Each path below is one point turned by a fixed rotation once a step. After each direction that follows a path, write how fast that rotation turns it, in degrees each step (0 if it stays still).
Each turn is a multiple of 5 degrees from 10 to 175, or 0.
Each row of a path follows its step; steps can be skipped.

step 1: [  1.3  -6.5  -5.1   1.4  -8.1 -15.5  -3.5  -3.6 -11.5 -13.0   1.2  -7.4
  11.0 -11.5  -0.4  10.8 -31.9   7.2 -12.7 -12.8 -11.6  -6.1  -5.4  30.3
   1.3  -5.6  13.4 -16.4 -34.1   3.2   8.9  -4.3 -18.3  19.7   3.0  11.7]
step 2: [ -1.8 -16.9 -12.9 -20.2   3.2  -1.9  10.5  -0.8  33.3   0.2  -1.6  -0.5
   6.3   0.6 -11.0  11.9  29.2   0.7  -1.3  18.3   2.0 -22.2   8.6  -5.1
  16.0   6.2  -3.3 -11.2  11.3  10.3  -6.7   5.6  11.4  19.3 -12.1  29.6]
step 3: [-16.7   2.0 -17.9  -2.2  -4.0 -11.3 -13.4  -7.9 -10.2 -13.4   8.9  28.5
 -16.2  -8.5  -7.1   6.7 -27.3   7.9  25.8 -12.1  16.4   0.4   4.6  14.4
  12.1  10.9  16.3  -3.5  12.1  -5.1 -12.0  17.6  11.6  -4.2  10.9 -12.1]
step 5: [-12.0  -2.3 -15.0  16.9  -0.2  -1.0   4.5  14.1 -15.0  -5.6 -18.4  -9.5
  -8.1   7.4  -3.7 -16.3  13.6  -8.6   9.2  -2.1   7.5 -16.7  18.1  12.6
 -14.6  22.9  24.7  -4.9   3.4 -13.9  -3.3 -30.0  -8.1  -5.8   1.7 -24.6]
step 7: [ -1.0   4.2  -6.4 -16.6   1.3  14.9   0.8 -13.2  19.3 -16.9   8.2   3.7
  12.0  14.7   0.1 -11.3  -3.9  -5.0   9.6  -8.7  16.9 -19.6  -6.9  -2.7
 -33.9   8.3   6.9  -9.7  18.1  -7.4   9.8 -15.3   2.2  -0.3 -25.9  24.6]
step 8: [ -8.1  -1.9 -16.2  -7.3 -10.4  -7.3  -1.7   8.5 -10.5   7.5 -12.2  33.8
 -10.2  -5.5  -5.3 -15.2 -11.5  31.2  -5.0  -4.2  -2.7  -1.5  -8.4 -20.7
  -1.9 -23.3  15.2  16.1 -18.3  -6.1   2.6  21.5  -2.9  12.4   8.4   7.1]
step 14: [ -6.5   7.8  -0.7 -17.5  -5.7 -17.5 -27.7   1.1  -2.5  10.1 -13.8  -7.5
  -1.5  18.8 -15.3 -19.8   4.4 -10.4   6.1  -7.2  -9.4   7.1   8.4 -16.7
 -11.5  17.8 -12.7 -31.8  11.9 -26.5   4.4  -9.4  -3.9   0.2   1.6 -10.8]
step 16: [ 11.1   0.1  18.2 -12.9  15.1  15.9  17.7 -12.9   7.9   9.5  -7.8   9.9
  25.1  -7.3  20.9 -10.0 -15.6  -2.6  19.3   4.3  -6.2  16.9  -7.5  -0.4
 -11.2  23.4  -3.0 -21.2   1.1   1.3   6.6 -26.9  -8.7  -6.7  10.3   6.9]
step 17: [  1.3   5.2 -17.4   1.2 -10.3  -6.9  -0.9   5.7  -2.8 -31.6   6.3   1.7
   8.7   9.2   2.3 -13.8  10.2   8.2   4.1   3.6  -6.3   0.7 -28.2  -2.4
  -2.1   8.4   7.9  24.0 -26.8   5.2  16.2  14.3 -16.3   6.6 -30.8  11.6]
step 20: [  4.6   5.0   9.6  34.6  -4.5  -8.2  18.0  13.7  20.5  13.2  26.4  14.3
   0.8  -6.1   0.4  -7.8  15.5   9.3   6.4 -12.2 -27.8 -16.4  12.1  19.4
   4.4 -11.1 -14.7 -10.6   7.4  -3.8  -2.9  -1.7   0.0   5.5   7.1  -5.7]
step 22: [-13.2  16.8   7.1  28.5 -15.7   3.9   8.3  12.6  -5.9 -36.9  10.2   2.0
  16.6  -2.2  20.8   0.9  -7.0 -26.1 -14.9 -10.8  -6.2   8.6   4.0   2.7
 -11.6   0.2   2.0   5.6   0.9  13.7  -1.2  24.2  -0.6  -0.7   0.5   8.1]
Directions:
[-4.2  2.1 -4.4 -8.3 -2.0  7.4 -1.7 -1.9 -1.8 -4.6 -2.5  8.1 -0.1  5.4
 -2.9  4.5 -1.1 -2.7  0.6  2.0  3.1  0.3 -2.8 -0.2 -1.0 -2.5 -1.6 -0.4
  3.1 -3.1  1.7 12.9  6.3 11.7 -3.1  5.3] -> 70
[-4.4 -6.1  8.9 -3.7 -2.3  1.8 -3.9  3.3  0.5 -1.1 -0.8  7.8  2.0 -1.4
  6.6 -5.6 -8.0 -0.2 -3.2 -9.6 -5.3 -3.8  6.1  5.0 -3.4  7.1 -3.3 -5.0
 -0.5 -2.9 -1.3 -0.2  1.0  4.5  4.5 -4.8] -> 170
[-2.7 -1.9  0.3 -4.8  7.7 -2.7 -4.2 -7.6 -3.8 -9.9  5.3 -1.9  4.1 -0.2
 -4.4 -0.8 11.2 -4.6 -8.0 -2.8 -5.3 -2.0 -0.5 -5.8 -4.4  5.4 -5.9 -1.3
 -0.2  1.8 -0.7  0.0 -2.5 -3.1  2.1  4.6] -> 145
[ 3.8 -7.6  2.1 -1.6  5.0 -8.8  0.2  3.3  1.5 -2.7  8.5 -1.3  2.1  1.4
  2.9  4.6 -0.3  7.6 -4.6  6.7 -1.1 -4.6 -2.1 10.4  7.0 -3.3  1.7 -1.2
  2.9 -6.6  3.1  6.4  0.5 -0.3  4.5  3.8] -> 40
[-1.2  1.3 -8.7 -1.8  0.4  2.2 -9.1  4.2 -5.6 -4.0  1.2 -5.0  1.2 -8.2
 -2.0 -6.1 -3.5 -0.1  2.6 -3.8 -8.0  3.4  0.5  5.9  2.2 -0.3  5.8 11.9
  6.5 -3.6 -1.4 -1.8 -0.9  1.6 -1.4  3.1] -> 155
[  1.2  -2.1  -0.3   9.5   9.5   6.3   3.1   4.5  -6.6  -0.1   0.4   3.5
  -0.5  -4.0   2.0   3.2   3.0  -1.3   4.6   7.5  -2.7   8.5   3.1   0.8
  -4.3   7.0  -4.5  -1.1  -3.7 -10.7  -2.2   4.0   0.0  -1.2  -1.9  -2.6] -> 65
[-7.8  5.4  9.3  8.2 -0.6  1.3 -2.9 -0.6 -4.6 -2.2  1.0  6.5  4.0 -3.8
 -6.6 -4.1  0.8  0.9 -0.6  0.6  1.7 -0.5  4.7  2.9  8.6 -8.9 -1.4  1.4
 -9.7  1.2  2.7 -0.8  2.3 -1.5  0.2  7.2] -> 155
